In the rows, zero is written as 128.
A single turn carries every row of the set below to another of its rows. Some are shown first; where does it send the rows asked next?
tig: [145 129 119  80 122 130 101 136 149 119  91 136 114 129 104 128 142 114
 160 125 112 155 141 116]
kemiz: [134 119 158 100 155 130 117 118 144 147 103 141 150 147 183 168 146 130
 106 142 157 116 175 179]
vam: [ 97 104 134 112 168 137 150 143 130 132 139 103 141 147 164 143 127 136
 100 131 123 102 157 142]
kibit: [135 128 157 111 168 121 112 136 151 141 103 130 154 148 163 167 141 128
  88 148 153 104 176 169]
kelof: [149 119 139 113 148 154 128 131 105 155 111 190  86 102 132 154 166 128
 129 131  95 119 152 126]
gelal: [125 136 156 102 169 131 123 129 145 140 116 132 151 136 174 164 148 129
  91 153 157 108 180 168]
Muf: [155 124 134  89 116 130 106 138 138 124  90 136 126 146 111 131 149 122
 163 135 136 165 166 105]
tam: [153 138 136 136 131 159 113 165  96 143 110 177 115  96 140 151 166 149
 135 148 143 109 139 164]
potuf: [124 133 140 157 166 146 126 151 153 143 107 150 102  76 153 141 148 138
  99 111 120 118 125 133]
kalo: [130 126 140 151 169 137 126 150 159 141 109 144 100  74 155 140 153 141
 105 113 120 123 124 128]
roso: [116 103 133  96 128 145 138 146 133 129 133 103 127 146 130 120 131 145
 160 130 118 147 146  98]
Gesan: [100 110 133 122 157 141 139 152 127 132 130 102 149 147 191 137 135 151
 111 131 126 119 155 147]
gof: [ 92 109 132 121 164 137 150 138 123 131 146  95 131 139 170 139 137 143
 113 138 129 115 158 137]
rese: [111 101 123 104 134 139 145 152 118 125 138 107 122 144 121 129 125 136
 150 126 109 141 132 109]
zomut: [165 142 153  79 124 128  92 128 161 137  82 150 125 145 127 163 153 118
 135 156 152 136 153 164]
Vemup: [156 118 136 108 143 156 128 135 105 159 108 186  88 105 131 154 168 136
 132 129 100 109 157 132]
fimab: [ 98  97 136  99 166 149 143 131 142 135 140  94 144 141 163 134 129 146
 116 133 131 117 157 140]
nit: [141 139 161 158 171 124 111 132 104 152 114 164 128  94 140 150 164 143
 127 107 147 113 133 156]
zizus: [131 122 149  98 174 134 112 125 149 136 109 110 152 146 159 155 149 131
  93 148 161 113 174 178]
dise: [166 150 159  86 137 133  92 135 157 143  79 156 142 133 125 158 148 119
 116 151 155 141 173 159]
lel: [149 139 164 130 160 140 135 155 137 158 131 144  80 117 126 150 170 148
 114 128  95 117 117 121]
Pok: [154 131 159 124 159 138 133 153 143 161 121 142  75 114 129 150 172 152
 116 133  93 112 122 116]
Lafit: [114 115 125 107 148 126 129 151 120 123 131  98 132 147 134 113 142 141
 150 109 100 142 134 107]
sov: [143 135 158 156 173 122 116 141 111 145 120 160 131  87 144 145 168 143
 128 107 153 117 128 155]
nitun: [149 143 139 140 131 156 109 162  98 143 106 176 107  98 137 155 163 149
 134 158 134 111 133 160]
lat: [151 116 132  95 116 126 106 141 133 127  96 145 125 137  97 142 135 120
 166 133 127 169 143 112]
ginor: [158 128 135  94 115 135 100 139 140 137  86 138 120 131  92 130 137 124
 155 131 124 169 151 120]
siku: [164 137 149 101 132 120  85 138 157 135  72 157 143 138 126 165 143 118
 124 154 155 145 167 152]
Vilu: [164 138 141  93 137 129  90 134 152 125  73 137 140 144 130 152 158 116
 119 153 164 144 179 156]
lom: [115 104 123 115 133 134 135 142 118 132 130 100 114 138 119 119 131 140
 155 123 108 153 142 107]

rese goes to kibit
Vemup goes to kalo
Now these:
Vilu goes to roso
ginor goes to gof
zomut goes to Lafit
kelof goes to potuf

